In the data rows, the value 50 means zero.
Here are some points:
np.array([39, 85, 34, 63, 56, 12, 62, 54, 35, 55, 18, 56, 12, 23, 26, 50,
          62, 48, 67, 50, 1, 69, 44, 31, 59, 74, 71, 48, 54, 47, 44, 47,
          53, 90, 33, 41, 33, 99, 56, 52, 40, 62, 71, 89, 40, 38, 75])
np.array([54, 46, 38, 46, 69, 89, 61, 42, 76, 58, 73, 52, 68, 81, 32, 36,
          53, 54, 36, 76, 83, 58, 55, 30, 39, 45, 36, 89, 42, 82, 52, 72,
          48, 75, 49, 37, 62, 39, 59, 57, 68, 26, 31, 32, 9, 37, 66])
np.array([64, 47, 60, 66, 65, 24, 14, 51, 54, 60, 24, 46, 50, 3, 54, 29,
          75, 40, 18, 49, 62, 40, 35, 31, 56, 55, 74, 15, 47, 32, 69, 28,
          50, 47, 33, 73, 37, 82, 46, 47, 54, 36, 61, 44, 45, 59, 70])
np.array([43, 63, 55, 42, 49, 51, 35, 60, 38, 56, 61, 44, 57, 50, 62, 51,
          50, 38, 35, 53, 72, 44, 60, 66, 34, 37, 47, 48, 43, 44, 37, 45,
          42, 30, 65, 34, 54, 20, 48, 29, 67, 51, 48, 59, 69, 59, 50])
np.array([54, 38, 51, 76, 43, 9, 88, 65, 50, 33, 1, 37, 5, 21, 25, 74,
          64, 60, 75, 18, 0, 39, 59, 40, 86, 79, 63, 36, 70, 41, 32, 30,
          41, 55, 27, 36, 55, 96, 34, 90, 0, 52, 72, 69, 75, 61, 74])
np.array([60, 71, 48, 35, 49, 72, 33, 33, 66, 39, 63, 47, 54, 50, 63, 29,
          57, 42, 33, 63, 69, 41, 62, 64, 46, 44, 36, 93, 56, 50, 58, 54,
          66, 33, 47, 71, 71, 10, 53, 23, 58, 33, 36, 15, 44, 68, 17])
np.array([59, 75, 90, 51, 38, 56, 48, 65, 74, 45, 59, 51, 69, 43, 68, 55,
          71, 69, 46, 48, 46, 44, 73, 74, 69, 41, 48, 60, 56, 62, 77, 64,
          33, 64, 65, 55, 54, 18, 51, 76, 74, 40, 22, 16, 65, 61, 54])
np.array([56, 84, 70, 65, 37, 99, 70, 61, 67, 47, 99, 99, 84, 81, 64, 51,
          43, 71, 57, 54, 73, 42, 54, 36, 36, 34, 21, 33, 56, 62, 74, 98,
          36, 59, 69, 32, 61, 9, 52, 61, 84, 58, 3, 22, 42, 43, 68])
np.array([56, 73, 65, 47, 44, 51, 16, 55, 40, 31, 60, 35, 87, 48, 81, 67,
          38, 33, 31, 59, 68, 53, 54, 86, 31, 18, 47, 46, 42, 58, 40, 36,
          41, 39, 67, 51, 59, 10, 40, 28, 68, 46, 36, 46, 62, 64, 43])
np.array([34, 77, 62, 63, 44, 56, 59, 66, 37, 60, 77, 71, 39, 49, 47, 53,
          42, 55, 38, 60, 21, 41, 35, 48, 42, 42, 67, 30, 49, 50, 52, 66,
          37, 78, 59, 31, 32, 59, 45, 61, 69, 60, 48, 76, 63, 32, 71])
np.array([39, 77, 92, 62, 26, 72, 54, 82, 50, 26, 70, 45, 92, 39, 91, 66,
          59, 55, 49, 41, 62, 33, 55, 91, 38, 34, 55, 28, 48, 48, 51, 49,
          14, 38, 72, 34, 42, 9, 38, 59, 69, 43, 26, 56, 49, 61, 70])
np.array([61, 43, 41, 51, 56, 22, 43, 45, 40, 49, 53, 41, 38, 45, 46, 51,
          29, 49, 51, 44, 42, 68, 56, 53, 45, 60, 45, 58, 51, 48, 59, 36,
          63, 57, 43, 64, 46, 67, 51, 47, 30, 47, 59, 57, 38, 53, 60])
np.array([50, 59, 63, 45, 48, 78, 62, 56, 57, 46, 79, 60, 66, 75, 62, 63,
          47, 64, 48, 50, 66, 46, 46, 50, 36, 42, 50, 41, 51, 58, 72, 72,
          40, 47, 60, 36, 61, 22, 58, 57, 65, 45, 19, 31, 47, 44, 54])
np.array([33, 49, 72, 51, 45, 61, 50, 52, 41, 50, 90, 73, 58, 64, 49, 43,
          31, 34, 45, 57, 54, 48, 36, 52, 36, 36, 46, 32, 50, 46, 47, 53,
          48, 44, 69, 34, 52, 42, 49, 43, 65, 53, 57, 71, 72, 46, 35])
np.array([23, 45, 33, 51, 41, 37, 37, 67, 3, 62, 61, 37, 34, 56, 55, 62,
          24, 23, 50, 45, 0, 49, 24, 79, 39, 31, 60, 24, 49, 32, 35, 40,
          39, 42, 57, 44, 28, 63, 31, 42, 46, 71, 73, 99, 77, 51, 57])
np.array([63, 40, 34, 17, 66, 66, 25, 23, 91, 99, 75, 54, 67, 76, 56, 18,
          0, 43, 52, 73, 97, 54, 58, 46, 41, 34, 27, 76, 51, 62, 56, 5,
          76, 14, 55, 47, 88, 1, 74, 33, 54, 33, 27, 5, 16, 59, 9])
np.array([67, 68, 91, 53, 28, 20, 55, 58, 52, 35, 15, 51, 61, 16, 75, 51,
          71, 58, 50, 45, 43, 33, 79, 77, 76, 62, 48, 93, 65, 41, 45, 51,
          60, 39, 49, 94, 76, 34, 56, 72, 36, 37, 42, 6, 85, 94, 54])
np.array([52, 47, 55, 44, 28, 70, 54, 40, 38, 50, 77, 61, 61, 80, 46, 49,
          18, 39, 52, 52, 38, 55, 44, 38, 44, 48, 29, 21, 47, 48, 55, 55,
          66, 16, 50, 22, 67, 20, 58, 43, 43, 56, 46, 66, 14, 27, 17])
np.array([32, 78, 81, 64, 0, 27, 56, 84, 1, 31, 36, 32, 44, 13, 96, 87,
          48, 99, 46, 27, 29, 39, 38, 99, 43, 27, 58, 44, 54, 28, 22, 22,
          24, 33, 61, 59, 15, 54, 31, 30, 61, 47, 43, 82, 96, 65, 68])
np.array([73, 24, 6, 38, 81, 27, 28, 5, 73, 56, 37, 52, 39, 49, 28, 10,
          61, 50, 44, 74, 74, 68, 52, 24, 63, 59, 48, 98, 40, 64, 49, 44,
          82, 62, 40, 80, 50, 70, 61, 33, 49, 50, 52, 22, 10, 49, 36])
np.array([48, 71, 55, 54, 40, 68, 25, 80, 44, 52, 71, 44, 83, 48, 92, 59,
          33, 43, 40, 37, 76, 43, 50, 86, 30, 27, 55, 28, 59, 49, 57, 42,
          19, 5, 64, 41, 56, 8, 55, 36, 49, 31, 31, 60, 66, 58, 56])
np.array([72, 70, 54, 44, 44, 87, 63, 61, 57, 34, 83, 57, 77, 80, 58, 54,
          47, 75, 43, 57, 64, 47, 57, 51, 38, 56, 31, 34, 57, 70, 61, 68,
          44, 42, 68, 35, 58, 18, 52, 57, 66, 45, 13, 35, 42, 41, 51])
np.array([62, 62, 88, 55, 19, 9, 39, 41, 60, 40, 28, 14, 54, 18, 43, 59,
          65, 34, 66, 14, 33, 34, 77, 70, 78, 70, 41, 92, 69, 32, 49, 28,
          58, 15, 33, 76, 91, 35, 63, 64, 0, 21, 60, 25, 69, 80, 27])
np.array([29, 46, 27, 56, 50, 57, 70, 66, 6, 42, 72, 57, 33, 83, 61, 73,
          22, 42, 38, 44, 30, 63, 28, 39, 32, 35, 51, 0, 47, 51, 35, 53,
          41, 44, 54, 23, 47, 56, 53, 45, 65, 68, 63, 85, 52, 43, 74])
np.array([36, 32, 16, 43, 41, 81, 68, 61, 34, 57, 86, 43, 50, 99, 61, 64,
          11, 40, 69, 53, 61, 76, 30, 38, 21, 39, 48, 0, 40, 68, 24, 64,
          52, 43, 53, 10, 45, 47, 63, 39, 41, 69, 59, 97, 49, 17, 55])
np.array([61, 46, 62, 53, 40, 32, 73, 43, 43, 39, 20, 52, 3, 47, 29, 54,
          54, 70, 68, 44, 20, 55, 45, 31, 63, 84, 36, 50, 63, 48, 46, 50,
          69, 50, 34, 60, 76, 71, 54, 63, 27, 43, 46, 47, 47, 47, 43])
np.array([42, 57, 58, 50, 26, 36, 41, 70, 21, 41, 48, 45, 51, 35, 72, 63,
          45, 31, 52, 45, 44, 43, 34, 95, 38, 37, 50, 25, 49, 33, 52, 31,
          27, 21, 74, 45, 46, 31, 43, 55, 27, 51, 67, 64, 79, 74, 64])
np.array([60, 43, 4, 38, 60, 13, 26, 23, 63, 50, 33, 46, 32, 26, 47, 31,
          61, 23, 55, 54, 63, 50, 53, 54, 59, 53, 56, 81, 27, 48, 57, 37,
          65, 59, 38, 75, 30, 70, 42, 27, 56, 51, 63, 25, 32, 58, 50])
np.array([60, 63, 66, 55, 37, 76, 76, 54, 65, 45, 63, 51, 69, 66, 49, 69,
          56, 81, 60, 41, 45, 40, 66, 42, 56, 67, 42, 50, 52, 65, 59, 74,
          39, 65, 47, 53, 69, 35, 66, 74, 55, 51, 22, 30, 44, 47, 55])
np.array([45, 34, 38, 48, 60, 19, 41, 46, 51, 47, 23, 36, 42, 42, 52, 59,
          43, 27, 50, 27, 57, 63, 56, 61, 55, 54, 41, 60, 64, 32, 55, 40,
          79, 0, 27, 55, 69, 47, 56, 23, 0, 47, 93, 50, 49, 78, 34])
np.array([79, 44, 29, 44, 85, 57, 22, 21, 99, 52, 60, 50, 64, 60, 54, 21,
          67, 64, 31, 50, 96, 58, 94, 53, 56, 70, 42, 99, 67, 57, 76, 66,
          59, 39, 30, 76, 63, 26, 66, 32, 44, 54, 41, 0, 10, 46, 46])
np.array([37, 58, 27, 64, 67, 57, 72, 60, 38, 68, 56, 82, 31, 64, 29, 59,
          53, 65, 60, 62, 37, 50, 41, 19, 36, 45, 73, 28, 48, 54, 44, 60,
          37, 88, 45, 29, 21, 73, 41, 55, 71, 63, 44, 78, 31, 22, 74])
np.array([56, 54, 26, 25, 86, 64, 21, 36, 72, 41, 74, 33, 77, 68, 79, 31,
          62, 48, 45, 50, 99, 63, 55, 53, 20, 11, 54, 57, 34, 37, 96, 58,
          15, 45, 60, 70, 56, 23, 59, 30, 61, 67, 59, 23, 19, 44, 66])
np.array([78, 30, 43, 33, 57, 91, 64, 28, 91, 41, 39, 69, 72, 79, 40, 43,
          53, 67, 60, 63, 63, 49, 63, 23, 55, 53, 37, 71, 54, 67, 33, 67,
          61, 45, 36, 55, 69, 36, 66, 63, 41, 43, 23, 17, 20, 42, 38])
np.array([39, 43, 46, 46, 63, 53, 44, 35, 65, 60, 58, 53, 47, 54, 54, 35,
          52, 41, 62, 81, 55, 58, 57, 40, 52, 59, 39, 62, 49, 37, 50, 47,
          63, 46, 48, 54, 64, 48, 62, 41, 50, 42, 59, 58, 39, 46, 33])
np.array([50, 35, 70, 33, 32, 78, 75, 37, 35, 43, 76, 47, 46, 94, 56, 81,
          0, 52, 85, 42, 36, 53, 41, 28, 45, 61, 0, 20, 65, 51, 37, 57,
          76, 0, 23, 34, 93, 16, 58, 47, 1, 49, 53, 64, 60, 67, 12])
Then 24 other points, each followed by its number:
np.array([76, 60, 70, 35, 51, 58, 38, 43, 88, 28, 50, 45, 68, 53, 54, 57,
          49, 56, 53, 45, 87, 37, 79, 67, 57, 57, 31, 77, 61, 55, 54, 50,
          54, 28, 39, 68, 82, 8, 64, 56, 29, 21, 33, 18, 40, 76, 43]) 0
np.array([47, 58, 71, 54, 52, 61, 39, 74, 51, 64, 62, 72, 68, 36, 66, 25,
          77, 52, 25, 64, 67, 27, 52, 56, 36, 31, 81, 38, 39, 51, 53, 64,
          15, 95, 65, 32, 19, 48, 27, 54, 99, 52, 32, 80, 39, 45, 78]) 1
np.array([43, 64, 28, 60, 34, 47, 45, 51, 15, 35, 45, 34, 41, 37, 60, 60,
          55, 41, 46, 46, 46, 56, 26, 65, 44, 30, 49, 28, 60, 35, 33, 32,
          40, 49, 56, 49, 28, 65, 16, 22, 58, 65, 81, 78, 65, 48, 64]) 2
np.array([58, 49, 56, 50, 56, 17, 46, 54, 57, 39, 20, 46, 54, 22, 52, 40,
          78, 49, 60, 43, 47, 43, 72, 56, 71, 70, 58, 74, 58, 38, 64, 46,
          68, 61, 34, 73, 58, 77, 57, 69, 28, 48, 59, 25, 49, 55, 58]) 3
np.array([40, 67, 86, 63, 23, 36, 51, 64, 36, 45, 44, 52, 84, 37, 62, 51,
          61, 51, 49, 48, 31, 33, 56, 58, 67, 46, 53, 35, 59, 36, 46, 46,
          41, 56, 56, 35, 52, 34, 49, 59, 66, 42, 50, 53, 80, 51, 54]) 4
np.array([43, 23, 47, 52, 43, 73, 47, 42, 40, 51, 68, 58, 60, 75, 18, 44,
          38, 49, 56, 78, 52, 30, 32, 49, 39, 35, 71, 35, 47, 52, 35, 70,
          58, 42, 55, 24, 55, 41, 64, 18, 56, 58, 40, 74, 63, 44, 23]) 5
np.array([65, 45, 76, 49, 51, 12, 38, 60, 53, 46, 45, 42, 50, 28, 65, 51,
          71, 6, 59, 50, 49, 51, 22, 75, 67, 41, 55, 68, 57, 37, 55, 39,
          77, 17, 33, 72, 54, 46, 56, 47, 25, 35, 71, 39, 68, 66, 23]) 6
np.array([72, 34, 39, 37, 47, 64, 87, 11, 81, 28, 40, 0, 27, 69, 21, 49,
          38, 70, 63, 32, 36, 48, 60, 0, 91, 86, 28, 76, 61, 69, 56, 74,
          86, 35, 13, 43, 74, 70, 77, 69, 16, 43, 48, 18, 39, 37, 27]) 7
np.array([45, 32, 17, 30, 56, 67, 56, 35, 36, 43, 63, 58, 39, 92, 36, 55,
          12, 30, 64, 54, 56, 68, 30, 25, 34, 45, 24, 31, 51, 50, 41, 55,
          65, 18, 41, 33, 68, 33, 65, 25, 27, 50, 56, 71, 41, 38, 23]) 8
np.array([59, 67, 90, 43, 42, 64, 50, 68, 64, 37, 58, 52, 71, 41, 66, 59,
          68, 65, 13, 40, 55, 35, 67, 61, 62, 51, 52, 53, 24, 52, 53, 57,
          44, 64, 74, 51, 69, 26, 52, 71, 67, 45, 17, 25, 52, 57, 64]) 9
np.array([56, 45, 49, 62, 64, 18, 25, 49, 65, 57, 18, 35, 44, 15, 55, 43,
          71, 43, 32, 35, 54, 37, 68, 77, 51, 52, 78, 89, 46, 52, 60, 24,
          40, 54, 33, 77, 32, 71, 38, 50, 65, 37, 69, 47, 45, 52, 58]) 10
np.array([61, 41, 47, 38, 45, 71, 27, 30, 72, 45, 78, 34, 56, 56, 49, 37,
          43, 22, 48, 70, 78, 53, 60, 56, 50, 48, 11, 88, 55, 55, 52, 56,
          69, 15, 62, 65, 78, 0, 68, 40, 73, 41, 24, 24, 49, 56, 21]) 11
np.array([59, 54, 39, 40, 40, 84, 60, 28, 48, 53, 49, 50, 55, 53, 40, 48,
          38, 46, 52, 55, 65, 51, 36, 44, 55, 47, 16, 66, 60, 58, 36, 55,
          59, 41, 58, 57, 71, 37, 66, 42, 55, 51, 30, 37, 48, 57, 24]) 12
np.array([55, 38, 47, 46, 42, 76, 61, 38, 72, 54, 56, 55, 69, 81, 25, 30,
          57, 68, 56, 78, 68, 52, 59, 5, 55, 53, 29, 64, 51, 53, 54, 62,
          62, 47, 54, 51, 75, 35, 65, 52, 62, 38, 12, 24, 44, 61, 21]) 13
np.array([53, 38, 40, 56, 53, 23, 45, 42, 33, 44, 36, 50, 35, 63, 37, 57,
          8, 45, 73, 39, 29, 60, 30, 37, 48, 63, 57, 27, 51, 49, 38, 44,
          64, 45, 25, 50, 53, 82, 43, 42, 39, 49, 59, 63, 53, 37, 47]) 14
np.array([50, 58, 75, 29, 33, 30, 51, 46, 63, 38, 40, 31, 51, 24, 63, 54,
          63, 50, 49, 43, 37, 51, 73, 69, 72, 59, 53, 69, 55, 49, 53, 41,
          64, 41, 52, 61, 73, 22, 56, 69, 56, 38, 41, 27, 66, 65, 36]) 15
np.array([41, 60, 82, 59, 35, 72, 47, 53, 37, 39, 45, 39, 58, 33, 66, 59,
          51, 51, 47, 46, 39, 26, 63, 84, 66, 63, 60, 42, 55, 44, 52, 41,
          42, 27, 59, 46, 62, 25, 51, 58, 41, 39, 45, 59, 80, 70, 48]) 16
np.array([25, 53, 26, 45, 38, 99, 56, 62, 19, 65, 99, 79, 72, 99, 38, 57,
          12, 44, 49, 80, 62, 29, 22, 35, 25, 5, 31, 0, 35, 59, 48, 71,
          37, 50, 79, 0, 54, 14, 56, 31, 93, 82, 31, 88, 43, 25, 31]) 17
np.array([54, 51, 42, 59, 68, 81, 67, 44, 77, 54, 78, 80, 59, 84, 37, 49,
          54, 56, 51, 68, 73, 55, 43, 17, 40, 45, 52, 55, 42, 63, 63, 58,
          58, 56, 48, 33, 46, 52, 52, 54, 75, 54, 22, 33, 11, 23, 45]) 18
np.array([32, 17, 48, 62, 13, 63, 53, 49, 49, 65, 88, 57, 50, 47, 10, 37,
          57, 62, 49, 55, 26, 67, 23, 23, 44, 67, 55, 16, 0, 50, 45, 57,
          30, 81, 45, 32, 21, 82, 51, 62, 66, 54, 55, 68, 5, 40, 70]) 19
np.array([41, 53, 58, 58, 45, 60, 62, 57, 42, 58, 63, 65, 46, 60, 37, 17,
          51, 72, 49, 56, 50, 58, 44, 39, 44, 52, 62, 37, 45, 59, 55, 63,
          48, 68, 62, 39, 51, 62, 49, 59, 57, 52, 45, 59, 44, 39, 60]) 20
np.array([47, 67, 68, 57, 51, 41, 21, 78, 29, 55, 66, 46, 59, 33, 71, 45,
          56, 33, 25, 24, 92, 40, 46, 78, 27, 7, 98, 45, 39, 44, 65, 36,
          20, 56, 77, 53, 9, 59, 25, 32, 84, 38, 56, 67, 40, 41, 66]) 21
np.array([39, 61, 73, 52, 75, 70, 37, 75, 53, 55, 69, 56, 69, 69, 69, 46,
          52, 49, 43, 49, 56, 39, 41, 63, 41, 37, 52, 33, 50, 56, 55, 56,
          43, 48, 65, 42, 46, 30, 40, 55, 66, 52, 12, 44, 39, 52, 67]) 22
np.array([56, 36, 11, 36, 71, 46, 30, 30, 62, 57, 56, 48, 60, 63, 48, 73,
          32, 25, 47, 53, 70, 66, 57, 46, 37, 53, 45, 68, 51, 55, 52, 34,
          56, 22, 42, 57, 65, 53, 63, 38, 11, 43, 51, 42, 35, 44, 41]) 23
Which two of these numbered points are nearest to each point below by angle, seen from the average point of the first points? Their numbers follow each, nearest first.
np.array([35, 51, 56, 51, 44, 31, 26, 62, 40, 54, 57, 51, 61, 27, 73, 42,
          54, 46, 19, 66, 76, 56, 49, 66, 36, 29, 71, 51, 44, 41, 62, 44,
          30, 69, 70, 55, 12, 52, 25, 50, 74, 59, 60, 63, 69, 57, 74]) > 21 1
np.array([54, 78, 79, 45, 36, 63, 50, 64, 66, 37, 61, 62, 67, 36, 68, 48,
          66, 78, 39, 52, 49, 31, 64, 59, 56, 47, 63, 50, 53, 59, 58, 61,
          13, 56, 83, 59, 59, 40, 47, 74, 78, 47, 23, 19, 54, 55, 61]) > 9 1
np.array([63, 80, 99, 66, 36, 50, 22, 99, 55, 9, 99, 52, 69, 0, 98, 41,
          97, 60, 0, 44, 68, 24, 78, 99, 39, 24, 83, 56, 42, 30, 55, 40,
          0, 58, 99, 82, 20, 43, 36, 41, 96, 45, 41, 36, 64, 67, 98]) > 21 9
np.array([43, 20, 10, 19, 59, 72, 31, 26, 40, 56, 75, 55, 57, 99, 31, 61,
          2, 33, 73, 41, 57, 73, 26, 22, 39, 56, 25, 29, 51, 44, 47, 50,
          74, 5, 49, 28, 65, 35, 68, 33, 19, 60, 65, 72, 40, 36, 13]) > 8 23
np.array([58, 59, 57, 48, 39, 84, 67, 38, 82, 47, 77, 49, 71, 93, 46, 40,
          47, 78, 59, 60, 56, 55, 62, 38, 51, 58, 38, 60, 50, 71, 61, 57,
          64, 29, 36, 42, 84, 16, 84, 40, 55, 47, 25, 17, 48, 37, 43]) > 13 18
np.array([58, 33, 43, 58, 51, 0, 51, 25, 59, 48, 0, 27, 8, 18, 34, 62,
          70, 38, 56, 40, 32, 52, 66, 44, 64, 79, 69, 78, 50, 16, 49, 11,
          76, 58, 41, 74, 41, 99, 32, 55, 0, 50, 96, 40, 55, 60, 69]) > 3 10
np.array([26, 39, 48, 57, 32, 44, 52, 53, 23, 58, 54, 42, 49, 46, 49, 39,
          44, 53, 26, 53, 48, 54, 22, 52, 41, 39, 57, 19, 56, 40, 31, 30,
          36, 60, 54, 50, 29, 64, 25, 34, 60, 56, 66, 87, 70, 54, 58]) > 2 21
np.array([40, 63, 75, 39, 58, 49, 38, 61, 63, 33, 34, 44, 53, 46, 80, 56,
          59, 43, 40, 39, 59, 40, 62, 80, 40, 50, 52, 51, 61, 49, 61, 38,
          23, 37, 60, 57, 53, 26, 59, 33, 37, 46, 52, 49, 71, 71, 53]) > 16 15
np.array([46, 46, 25, 50, 46, 46, 42, 52, 43, 61, 52, 54, 49, 55, 25, 48,
          61, 44, 45, 59, 53, 63, 35, 32, 33, 36, 53, 37, 36, 18, 60, 44,
          44, 62, 40, 41, 36, 73, 45, 35, 62, 65, 54, 64, 42, 52, 41]) > 19 2
np.array([67, 86, 99, 55, 44, 59, 46, 84, 71, 35, 55, 65, 78, 44, 72, 49,
          83, 76, 26, 47, 56, 17, 85, 73, 59, 42, 56, 53, 60, 48, 67, 60,
          27, 68, 74, 63, 54, 19, 51, 77, 86, 28, 16, 23, 65, 65, 64]) > 9 4
np.array([54, 65, 73, 34, 41, 98, 48, 67, 58, 42, 74, 51, 74, 80, 68, 55,
          39, 78, 49, 61, 75, 37, 58, 61, 25, 38, 29, 7, 46, 71, 58, 78,
          35, 52, 65, 33, 9, 18, 62, 52, 77, 54, 11, 45, 28, 38, 51]) > 22 17
np.array([33, 50, 18, 52, 54, 94, 59, 61, 42, 58, 96, 79, 64, 81, 48, 42,
          29, 34, 43, 71, 58, 44, 33, 34, 33, 27, 35, 13, 40, 43, 51, 56,
          20, 43, 68, 20, 44, 22, 51, 46, 75, 61, 40, 94, 45, 35, 39]) > 17 5
np.array([53, 64, 57, 62, 54, 62, 30, 52, 41, 53, 92, 67, 84, 64, 78, 30,
          49, 44, 42, 68, 94, 50, 35, 30, 34, 25, 23, 48, 52, 59, 62, 49,
          37, 39, 65, 33, 49, 10, 59, 22, 69, 67, 22, 48, 63, 52, 44]) > 17 22
np.array([32, 59, 49, 48, 41, 43, 49, 49, 56, 55, 40, 48, 51, 39, 46, 42,
          47, 45, 50, 52, 56, 44, 66, 61, 63, 44, 55, 61, 52, 90, 53, 55,
          52, 53, 58, 59, 55, 52, 48, 37, 56, 44, 51, 51, 41, 54, 41]) > 10 3
np.array([65, 63, 43, 46, 51, 69, 69, 49, 68, 57, 60, 57, 53, 70, 12, 55,
          53, 55, 63, 44, 39, 42, 60, 31, 59, 43, 50, 60, 57, 61, 74, 72,
          46, 69, 45, 49, 54, 56, 68, 48, 64, 53, 25, 29, 26, 44, 39]) > 18 13
np.array([52, 48, 38, 41, 54, 63, 37, 34, 55, 52, 51, 67, 58, 49, 42, 32,
          51, 46, 50, 73, 73, 51, 47, 53, 48, 53, 49, 73, 54, 57, 54, 49,
          45, 63, 38, 62, 44, 50, 54, 23, 69, 51, 48, 32, 31, 44, 42]) > 18 13
np.array([28, 53, 40, 58, 52, 41, 38, 60, 42, 58, 47, 51, 44, 29, 47, 44,
          66, 40, 38, 47, 48, 60, 37, 57, 47, 43, 65, 55, 36, 46, 60, 43,
          40, 73, 52, 49, 29, 73, 46, 43, 66, 55, 65, 69, 41, 40, 61]) > 21 10
np.array([29, 52, 35, 49, 43, 27, 34, 62, 7, 57, 54, 47, 37, 41, 55, 65,
          35, 30, 44, 48, 41, 59, 20, 59, 40, 31, 63, 20, 43, 26, 43, 30,
          42, 40, 52, 46, 19, 67, 28, 30, 51, 65, 74, 99, 73, 39, 62]) > 2 14
np.array([37, 34, 16, 45, 64, 21, 31, 18, 68, 62, 28, 53, 34, 65, 49, 44,
          49, 33, 51, 32, 64, 73, 56, 41, 46, 45, 45, 85, 32, 49, 49, 45,
          75, 42, 38, 62, 51, 58, 60, 24, 42, 49, 61, 22, 31, 62, 36]) > 23 10
np.array([63, 83, 73, 33, 33, 99, 64, 55, 55, 41, 92, 64, 83, 90, 65, 63,
          36, 61, 51, 44, 80, 34, 47, 35, 40, 42, 38, 70, 57, 64, 56, 82,
          42, 53, 69, 32, 70, 8, 56, 68, 75, 43, 7, 38, 43, 35, 63]) > 22 18
np.array([55, 17, 44, 54, 57, 17, 20, 47, 57, 42, 20, 30, 47, 25, 71, 50,
          44, 37, 35, 28, 54, 49, 65, 65, 46, 61, 33, 63, 51, 34, 49, 0,
          58, 5, 50, 67, 62, 31, 51, 45, 16, 26, 65, 44, 71, 74, 32]) > 6 10
np.array([55, 74, 82, 30, 12, 98, 73, 62, 66, 41, 98, 21, 76, 70, 63, 68,
          24, 77, 62, 49, 57, 51, 57, 50, 32, 49, 35, 28, 43, 71, 45, 87,
          31, 41, 64, 51, 68, 7, 72, 74, 70, 46, 0, 26, 40, 40, 50]) > 9 22
np.array([72, 54, 37, 59, 56, 47, 35, 45, 70, 48, 37, 32, 24, 32, 54, 35,
          82, 48, 22, 70, 50, 50, 52, 53, 47, 46, 58, 90, 42, 58, 42, 46,
          39, 96, 45, 86, 35, 74, 58, 41, 84, 44, 30, 10, 38, 61, 72]) > 10 3
np.array([51, 37, 47, 31, 41, 69, 71, 39, 50, 42, 71, 40, 53, 99, 67, 84,
          0, 50, 85, 44, 40, 46, 47, 45, 44, 64, 6, 22, 68, 53, 30, 55,
          73, 0, 34, 42, 99, 9, 63, 50, 0, 34, 56, 55, 63, 52, 18]) > 8 7
np.array([17, 45, 28, 55, 45, 26, 33, 66, 0, 48, 46, 47, 37, 39, 88, 72,
          27, 23, 49, 44, 38, 76, 38, 63, 32, 26, 62, 0, 47, 19, 35, 19,
          24, 44, 56, 40, 17, 71, 29, 16, 44, 77, 95, 99, 73, 49, 63]) > 2 14
np.array([61, 56, 52, 35, 50, 54, 42, 42, 64, 37, 41, 35, 49, 58, 50, 51,
          41, 50, 66, 36, 58, 48, 62, 49, 52, 72, 32, 62, 65, 62, 60, 51,
          55, 34, 34, 49, 77, 38, 61, 58, 29, 34, 43, 25, 46, 51, 46]) > 0 7
np.array([42, 71, 74, 70, 20, 25, 58, 74, 14, 24, 27, 43, 26, 25, 63, 94,
          43, 55, 64, 27, 6, 41, 47, 80, 73, 58, 48, 16, 52, 31, 33, 27,
          37, 19, 52, 30, 45, 57, 43, 79, 22, 51, 59, 52, 99, 84, 63]) > 16 4
np.array([38, 45, 44, 54, 52, 58, 52, 56, 35, 52, 69, 57, 57, 65, 53, 52,
          32, 46, 53, 46, 50, 41, 27, 50, 41, 32, 37, 32, 48, 44, 39, 49,
          44, 44, 56, 40, 47, 34, 54, 32, 49, 59, 56, 75, 70, 48, 39]) > 17 5
np.array([63, 78, 91, 60, 41, 30, 46, 63, 74, 50, 40, 50, 71, 25, 61, 67,
          87, 88, 37, 39, 50, 25, 99, 66, 76, 79, 77, 82, 59, 59, 66, 58,
          66, 77, 62, 66, 62, 35, 59, 99, 64, 26, 17, 1, 57, 80, 59]) > 9 15
np.array([55, 52, 47, 62, 59, 43, 72, 59, 36, 51, 50, 55, 29, 55, 38, 58,
          46, 67, 63, 33, 34, 61, 37, 27, 37, 63, 61, 33, 43, 46, 45, 57,
          47, 50, 25, 37, 34, 84, 54, 63, 31, 56, 61, 60, 52, 33, 60]) > 14 19
np.array([64, 57, 88, 48, 21, 29, 47, 53, 61, 47, 40, 47, 48, 30, 60, 49,
          65, 48, 58, 43, 36, 31, 59, 56, 67, 57, 48, 62, 53, 46, 51, 48,
          63, 42, 45, 70, 69, 19, 54, 66, 37, 38, 42, 30, 79, 69, 44]) > 15 6
np.array([56, 40, 37, 53, 51, 51, 76, 36, 60, 37, 49, 58, 41, 60, 24, 45,
          41, 74, 65, 63, 36, 52, 75, 27, 67, 65, 43, 68, 50, 54, 36, 53,
          66, 65, 28, 67, 61, 64, 45, 70, 41, 45, 50, 34, 46, 45, 24]) > 7 13
np.array([46, 32, 27, 28, 51, 86, 50, 19, 56, 61, 90, 52, 57, 92, 39, 43,
          11, 24, 76, 63, 60, 74, 32, 37, 42, 50, 13, 40, 52, 95, 48, 48,
          77, 15, 44, 31, 83, 21, 62, 39, 35, 52, 59, 45, 53, 54, 2]) > 8 12
np.array([56, 41, 39, 46, 52, 63, 58, 48, 51, 59, 44, 61, 40, 59, 43, 50,
          38, 50, 46, 50, 45, 61, 41, 30, 48, 50, 37, 42, 56, 53, 50, 55,
          44, 44, 53, 44, 61, 40, 54, 43, 37, 53, 42, 74, 37, 51, 33]) > 8 5
np.array([48, 47, 57, 50, 47, 48, 54, 47, 55, 54, 51, 59, 50, 44, 46, 35,
          52, 58, 53, 55, 47, 50, 53, 51, 65, 67, 51, 71, 1, 44, 27, 50,
          66, 52, 50, 26, 44, 56, 56, 54, 58, 49, 49, 44, 32, 48, 37]) > 19 20
